A single turn carries every row of the set below to another of its rows. Some are shown first; where does it send the rows asked next?
Muta: [-48   7 -14  11  27   0  12  -7  -9  -1  17 -43  11  17]
mafu: [  9  20  36   9  46   1  -1 -27 -14 -14  20 -11  52 -46]
Kal: [-16   7  47  16 -22 -23  -2 -24  23 -24   8  29  17 -30]
zuz: [ -9 -15 -24 -23 -25   8  -4 -39  -3 -29  24   6   3 -11]
pon: [-32 -19 -12 -16 -21  21   8 -36  10 -18  42 -23  -5  -2]
Bub: [ -9  33  40   2  46   2  15 -27   4  -2  31 -34  40 -45]
tedu: [-11  -1 -25  19  31 -10 -17  -6 -27 -30   4  -2  26  14]
vab: [ -3  33  33 -11  40  -3   3 -18  -7 -16  21 -11  27 -66]
pima: [-36  23 -29 -18  14 -15  -1   0 -16 -20  -1  -7 -12 -19]
gep: [ 12  -5  33  30  12  11   3 -31  28 -31  51 -17  45 -12]
Pek: [-36  34 -13 -11  15 -17   3  17  -5 -18  -8   1  -9 -22]
megev: [-12   6  -8  27  29 -11 -13   5 -22 -22 -10   7  33   9]
dakad: [-21  -6  57  36 -17 -14   7 -32  22  -9  12   9  36  -9]
Til: [-46  22  -4  22  28  -4  19   5   4   6  10 -37  20  16]
zub: [-34  16  50  12 -25 -21  19 -30  37   0  13   0  14 -25]
tizig: [ 24  10   9 -13 -15  -7   4 -39  11 -22   7  15  34 -55]
pef: [ -7 -23 -18   3 -13  14  -5 -42   6 -29  44  -7  20  16]
fugi: [-26  -5  39 -13  -9  22  25 -21  20  -2  29 -33   6 -53]

megev moves to Pek
zuz moves to pon
Bub moves to mafu
Where do these go?
pima moves to Muta
fugi moves to gep
dakad moves to Kal

A single turn carries every row of the set below to another of its rows. Some are shown first; where does it send the rows asked next?
Kup: [-33   6 -35 -66  -4 -51   8  35   1   8 -18  24 -45  24 -32]
Koven: [ 12   3 -33 -81   8  -8  -7  60  -7  -6  11   3 -12  49 -17]
Vosu: [ 10 -28 -25 -37   9 -23  49  24  -6   5   8   2 -65  24 -29]
fizif: [-21  14 -42 -53 -11 -54  30  28  24  -8  -6   7 -21  35  10]
tevub: [-30 -23 -46 -14 -23 -23   0  46 -28  26 -21  23   7  35 -16]
Seg: [  0  34 -54 -43   2 -30  16  22   0  19  -3  -6  24  26 -23]
nagi: [ -3   3 -10 -27  27 -59  33   7  12  -9  -2 -24   5  25 -11]
lubal: [ -9  -6  -7 -49 -10 -43  -9  15  19  26 -32 -32  32  35 -34]
Fira: [ -6 -22  15 -36  -2 -41   7  36  10  38  41  10  14  53 -24]
kiduz: [-16 -29 -20 -64 -35 -47  -3  25 -18  14 -14  23  23  41 -41]
Dadi: [  2  16   1 -61 -19 -37   1   5 -15   5 -55   0 -22  30 -12]
tudud: [ 14  16 -47 -37  -3 -13  37  39  34  16 -21 -24   0  25 -41]
Zom: [ 20 -18 -29  -7   8 -24  10  72 -20  49   4  14 -23  27 -13]
nide: [ 12   8 -16  -9  12  -8 -12  50  15  43 -14  -9   6  23  13]
banop: [ 18 -17 -17 -53  17 -49  17  19   6  -1  39  -2  22  41 -29]
Tebor: [ 15 -22   4 -56 -23 -31  20 -10   0  -2  31   7 -27  37 -42]
fege: [ 21  -3 -16 -18  12 -25  35  33  -9  62  -5 -29 -21  16 -45]
rakun: [  5 -25 -15 -42  15 -38  33  27   9   2  15   6  29 -15 -12]
lam: [-12 -12 -24 -14 -22 -12  40  -4 -24  28  -8  -6   8  20   7]
fugoz: [-13 -15  28 -28 -10 -31  37  -5   8  35  -9  -5   0   3 -37]
bot: [  5 -18  31 -35 -15 -33  -6  34  -9  21 -14  19 -57  31   1]
fal: [-15 -18 -13 -57 -47 -24   6  18  -2  29 -23   7 -57  31   3]
Teg: [ 16   7 -10 -43  -5 -54 -20  34  47  -4 -20   7 -26  34 -40]
siru: [  7 -37 -29 -48 -36 -17 -12  23  31  -2 -21  -4 -24 -14 -30]
ribo: [ 24 -24  -6 -45   6   2  16  26  16   4   4 -24  -3   6 -68]
gobu: [ -5 -11 -38 -37 -18   5  10  15  18  18 -48 -24   2   0 -27]
nivu: [-17 -22 -34 -39 -11 -55 -16  27  27 -26   7   9  -1  37  -4]
Dibez: [ -5 -33 -33 -19 -14 -42 -10  75 -20  28  -5  28 -17  38 -30]
fon: [ 23 -16 -25 -25 -12   7 -14   6  15  10 -44  18 -23  18 -44]
veviz: [ 19  -6  34 -55  -1  -6 -21  15 -21  29  -4  -1 -16  45 -19]
lugim: [  7 -15 -15 -70 -21  -2  -5  13   0   3  20 -42 -17  31   9]
nekom: [  4   8   7 -38  -1 -14   3  39  34  12  -9 -15 -48   0  11]
ket: [  0 -45 -19 -28 -53  -1  -1  21  18  37  22   1  -7  22 -21]
Nasar: [-22 -25 -33 -10 -27 -14  -2  24   4  37 -18 -10 -57  12  -8]
muve: [  5 -40  -7 -13   1 -56   0  46  25  41 -23  19 -32  21 -50]
kovi: [ 59 -21  -7 -29 -25   0  14  19 -12   9 -16  -1 -18  17 -42]
Vem: [ -7 -36   4 -24   3 -48 -17  11  20  10  28  -3  -9  20  18]
Roba: [-26 -20 -52 -10   0 -21  34  24 -27  32 -20  24 -25  24 -22]
buza: [-23 -31 -12 -24   9 -17   0  45  24 -22   8   7   7   1  -2]
gomir: [-10 -11 -23 -19 -42 -11 -23  36 -11  17  34   1  10  36  -5]
zulo: [ 14   6  14 -48  13 -21  24  43   0  53 -18 -10 -14  55 -50]
berer: [ -3 -22  -9 -64  29 -57  -2   3 -17  29 -36  -1 -14  44  -5]
Kogi: [ -3 -14 -61 -50  17 -24  34  39 -31  22   2  26 -25  33 -36]
gevan: [ 17   1 -52 -42  14  -7  18  58 -33  39  10   9   0  30 -12]
vef: [  1 -18  13 -52  -6 -43   7  58 -22  29  32  11 -23  38 -49]
dutag: [  5   8  16 -51  21 -41  33   8 -10  29 -36  17 -35  29 -32]
Maten: [ 28 -31  -7 -37 -24  19   3  34  -1  35   3 -32   1   6 -21]
telo: [  5 -33  13 -48   8 -40  -9  33 -30   6 -14 -17 -28  58   5]

Tebor moves to fugoz
fege moves to Seg
Where do these go?
Roba moves to tevub
ribo moves to nagi
buza moves to telo
muve moves to nide
zulo moves to tudud
nivu moves to bot

A single turn carries every row of the set below to another of its rows. Some are shown first; where does it send the rows asked next?
besav: [-11 -26 -10 -47  -2  15 -22  35  29 -26 -20  45   1 -21  -9  27  42  59
   1  -7]
pidu: [-20  -1 -48  -8  51  31 -51  -6   7 -27 -37  -7   7 -38  48  16  16  37
  38 -14]
lilep: [ 27 -21 -34 -36  24  28  33  15  23 -10 -29 -13  -4  39  22  16  30  41
  -3 -20]
manoz: [-15 -39 -10 -27   4 -14   7 -31  17 -22 -20 -59 -20 -20   3  13   2  49
   8 -11]
tir: [-17  -4 -45 -12  50  42 -50  -2  18 -29 -42  -2  15 -41  39  -2  11  54
  31 -22]
fakez: [ -8  28  11 -23  26  28 -32 -29  24  -4 -24 -43  -4 -31  45  28  22  22
  21 -10]
Potud: [ 31 -24 -44 -34  25  33  35  18  18  -4 -28  -8   6  30  22  12  26  44
  -5 -17]
Kudip: [ 19 -25 -44 -56 -20  10  25   4  39 -24 -17 -14   5  15  30   5  11  26
 -10 -16]
zeket: [ -7 -43 -16 -35   5  -5   8 -24  17 -21 -24 -52 -11 -32 -10  -4  -3  65
  -3 -17]
Sudin: [-18 -25   6 -40   7  12 -25  19  35 -37 -18  46  -7  -6  -7  32  51  56
  15 -18]
sosob: [ -3 -30 -15  -9  39   3  13 -19  -3   4 -24 -58 -21 -18  -1  27   9  54
   5   4]
bez: [-39  27 -23 -58   0   1 -31  21  15 -14  -5 -24  -1   5  -2   0  59   9
  -2  -5]
pebez: [ -7 -43  -7 -17  39  12  12 -22   5 -10 -25 -56 -15 -15  -9   6  17  72
   2 -12]
gabik: [-19  22 -45 -26  32   0 -22  21  11 -15 -37   5  -5  24 -29  19  21   4
  17  -5]
bik: [ 30 -18 -41 -34  22  32  33  16  20  -5 -33 -11  -4  34  27  23  31  36
   5 -10]
Rebep: [ 18 -23 -42 -57 -20   9  23   6  41 -25 -17 -16   4  20  27   1  20  27
  -3 -25]
kida: [-12 -34 -25 -29  -3 -20   9 -23  16 -11 -22 -57 -19 -32  -3  12 -12  51
  -6   1]
novop: [-23  -1 -50 -32  21  29 -52   4  18 -26 -24 -10  17 -65  49 -15  18  50
  12 -18]
vifet: [-26   8 -50 -25  18  24 -52  -1  12 -19 -22 -17   9 -61  59   3  15  29
  16  -1]
molu: [-33  21 -19 -62   0  10 -28  26  15 -18  -8 -14   6  -1 -18 -25  56  33
  -8 -21]
Vife: [-14 -16  -7 -29   2   0 -26  25  25 -23 -18  30 -20  -9  13  62  47  24
  15  13]
nom: [-26  -1 -36 -30  20  32 -53  -5  17 -32 -20 -19  11 -49  56 -10  30  43
  25 -23]
bavi: [-24 -16   8 -39   3   6 -25  18  32 -31 -15  30 -13  -3  12  48  58  39
  20  -4]
Girub: [ 15 -22 -39 -55 -22   7  23   3  40 -27 -16 -20   2  22  35  13  18  25
  -7 -21]
Sepi: [-11  -6 -57  -5  46  32 -47   0   5 -17 -39   2  15 -48  37  10   0  42
  23 -12]
Gakek: [  7  13  -8 -33  21  40 -23 -18  27  -2 -38  -5  20 -50   2   1 -23  65
 -12 -22]
livo: [-28  15 -29 -28  36   7 -26  13  18 -31 -37   6  -1  32 -30   5  31  24
  23 -23]
tus: [-28  25 -40 -60  -4   3 -27  34  11  -4  -9 -10   4 -11 -16  -7  40  17
 -17   1]
potag: [ -4  13  18 -25  33  33 -36 -39  37 -19 -30 -26   7 -17  26  11  11  42
  26 -35]
duge: [ -8 -17 -21 -39   3  10 -22  37  24 -18 -28  45  -2 -27 -12  40  31  50
  -6   8]
Zigal: [  6  31 -13 -17  25  27 -29 -25  20   8 -34 -30  -3 -35  29  38 -17  15
  10   9]
gab: [  2  13  16 -37  23  48 -32 -29  30 -10 -30 -19  18 -41  12 -11  11  69
   0 -40]
rik: [  2 -33 -22 -14  33   8  16 -14  -6   3 -27 -47 -11 -25 -15  16   6  72
  -6   0]
kar: [-18  16 -45 -30  32   9 -23  25  16 -22 -41  14  11  15 -42   0  16  30
   6 -18]
Dizok: [  7  29 -20 -24  13  32 -25 -11  16  15 -32 -19   9 -56  20  16 -22  40
 -17   3]
tido: [-13 -10 -22 -34  -5  -1 -23  36  23 -14 -19  39 -14 -18   5  52  37  34
  -3  16]

bik moves to Kudip
Vife moves to tido
manoz moves to sosob
Where do these go?
novop moves to tir
tus moves to kar
Gakek moves to gab

A single turn carries every row of the set below to another of its rows. Some are shown first; where does it send the rows asked next?
Pimer: [ 15 -41 -36  -3 -20 -38 -28 -13  52 -56  17 -32  31   1  20  20 -39  -1
 -26  15 -49 -33 -41  28  -3  41 -54  66   5 -26  33]
Kol: [ 35 -41  -7   3 -42  -7 -13 -17  54 -36 -30 -13  27  -8  53 -23 -26   4
 -52   3 -35  15 -45  -1   4  48 -62  78 -13 -25   1]
Benop: [  30  -16   11   41  -11   12    3  -15   34  -50  -33  -38   12 -103
   26   26  -29   -2  -73   47  -24   -5  -27    0    0   24  -10   53
  -26  -15   17]
ran: [ 53   1  30   5 -17 -47  22 -18  69 -12 -23  -8  19   1  45  14 -21  -6
 -40   4 -23 -21 -10  21  13  55 -82  43 -11 -40  33]
zigil: [ 65  10  17  51 -12  26   2 -28  13 -15   2 -46  52 -47  12  44  -7  -2
 -28  25 -46 -23 -12  20  -3  51 -35  35 -41  -2  14]
Kek: [ 15 -23  25  21 -19   5 -60  12  23 -27 -22 -68  44 -34  33  32 -38  44
 -34  26 -15   3 -21  11  16  30  -5  70  10 -30  32]
pilub: [ 37   6   4 -20 -11 -39  -2  -9  55 -87  -6 -35  25 -10  47 -11 -52  -6
 -24  43 -57  -7 -13  42  -6  51 -31  60  -3 -37  44]
zema: [ 36  -9  28  71 -24  27  14 -28  42 -38  11 -19  40 -67  15  23 -16   4
   3  14 -39 -21 -30  15  32  44 -33  34 -28 -19  20]
Daka: [ 37 -13  13 -11 -21 -30   2  -2  43 -50 -31 -39  32  54  42  24 -21  10
 -66  23 -39 -18 -17   6   1  38 -47  41 -24 -24 -16]
Vage: [ 42 -27  16  50 -16  -4  33  15  35 -33  12 -53 -14 -26   3   5  17  18
 -22  26 -42  -9  -9  -9  20  23 -21  22 -50 -28 -11]
zusip: [ 26 -24  33  29 -28 -27 -24   8  46  -5 -28 -55  40 -32  27 -16  -2  33
 -50 -10  -8  13 -39  26   5  41 -19  20  -9 -27  56]
rekem: [ 16 -13  46  29   8 -17  28  -6  13 -49 -30 -33  18 -44  18  17 -16  15
 -57  72 -37  -6 -38  15  41  13   0  36 -50  22  -3]
ter: [ 52 -13 -13 -23 -17 -34  -2  -4  46 -94   4 -29  25  -6  51 -10 -45  15
 -42  24 -52  -8 -29  29  -7  61 -41  50 -16 -44  28]
Vufaz: [ 27   2  51  18  26 -30 -40   9  55 -55 -42 -66   7 -12  22  41  -1  -2
 -33  36 -41 -26 -12  14  -7  31   0  50 -46 -39  18]
leb: [  8 -24 -14 -23  -2 -50  -6  -4  42 -46  15 -28  16   1  32   9 -40   1
  -6  38 -45  23 -24  27  43  64 -48  64 -12 -26  28]
leda: [ 38 -16  12  12 -24  -9  -8 -10  40 -39  -5  -9  12   6  36  56 -64  -3
 -23  25 -31  -1  -8   0   8  59 -66  86  11 -45   0]
Fopo: [ 11  14  25  51  19 -15  14   4  24 -30   1 -65   4 -23  14  29  -5   4
  -5  45 -42 -27  -6 -10  23  20  -2  36 -40 -29 -18]
sufet: [ 23 -19  18  63 -10 -25  32   9   9 -11  -5 -27  29 -55  -3  58 -22  23
 -72  38 -17 -23 -17  12  12  32 -29  31 -16  -7  18]
Kep: [  0 -21  33  17 -37 -29  15  -2  79 -59 -25 -17   8  28  42  -2 -35  -1
 -15  34 -42  -1 -11  25  28  13 -40  72   2 -27   9]
nefe: [ 24 -33  39  32  -8  -7  33  -1   8 -54 -22 -29   8 -40   9  14 -16  16
 -63  61 -40  11 -39   8  33  19  -5  35 -48  21  -3]
zug: [ 40 -11   7  54 -27  31 -19 -16  11 -40 -19 -78  36 -40  32  -6 -38  35
 -41  58 -41  -3 -25  -1  32  21  -7  40 -31 -33   2]
Pap: [ 13 -25  27  63 -14 -18  33  11  25 -19  -3 -18  23 -66  -4  52 -32  19
 -54  44 -14 -28 -16  14  28  25 -30  30  -5 -11  25]
nikir: [  28   -8   16   39   -4    0   14  -20   40  -43  -38  -35   17 -100
   25   14  -22  -12  -79   37  -21  -10  -34    2   -2   31  -12   29
  -35  -17   22]
Boduz: [ 24 -28 -19 -16 -18 -47 -18 -15  63 -38   6 -41  34  -2  15   7 -27 -14
 -29  21 -46 -44 -25  39   0  33 -57  47   1 -20  50]
kipot: [ 37 -56  38  35 -18 -15 -21  25  70 -76 -19 -37 -19 -24  13  11   9  16
 -32   9 -41   8 -27   8  -2  34 -15  50 -47 -45  19]
Dolev: [ 17   5  24 -26 -14  -7 -27 -26  62 -21 -51 -37  43  -7  51  -3 -43 -26
 -31  42 -31 -19 -14   7  16  36 -48  68   5 -20  19]
nere: [ 31   3  21  65 -23   2   9 -20  31 -20 -29 -69  34 -41  23 -42 -22   9
 -39  38 -38  11 -35  17  24  27  -8  10 -34 -30  26]
turur: [ 32 -26  91  32 -20 -27  -8 -17  44 -48   3  -3  25 -39  22  17 -11  15
   8  20 -38  -1 -35  22  30  58 -31  53 -22 -15  50]
Mes: [ 67 -18  64  14  -9 -17 -31 -15  -5 -36   2 -31  39 -13  21  55  -6  26
 -32  26 -46  -2 -26  10  -8  71 -34  63 -36  -5  23]
dafi: [ 36 -22 -17 -39   2 -56  -6  -4  37 -37   9 -37  24   8  37   8 -21  13
 -27  36 -40   5 -18  27  39  66 -60  48 -27 -23  29]

dafi moves to ter
zigil moves to Vage
nefe moves to Benop
Where do these go?
ran moves to Daka
Mes moves to kipot

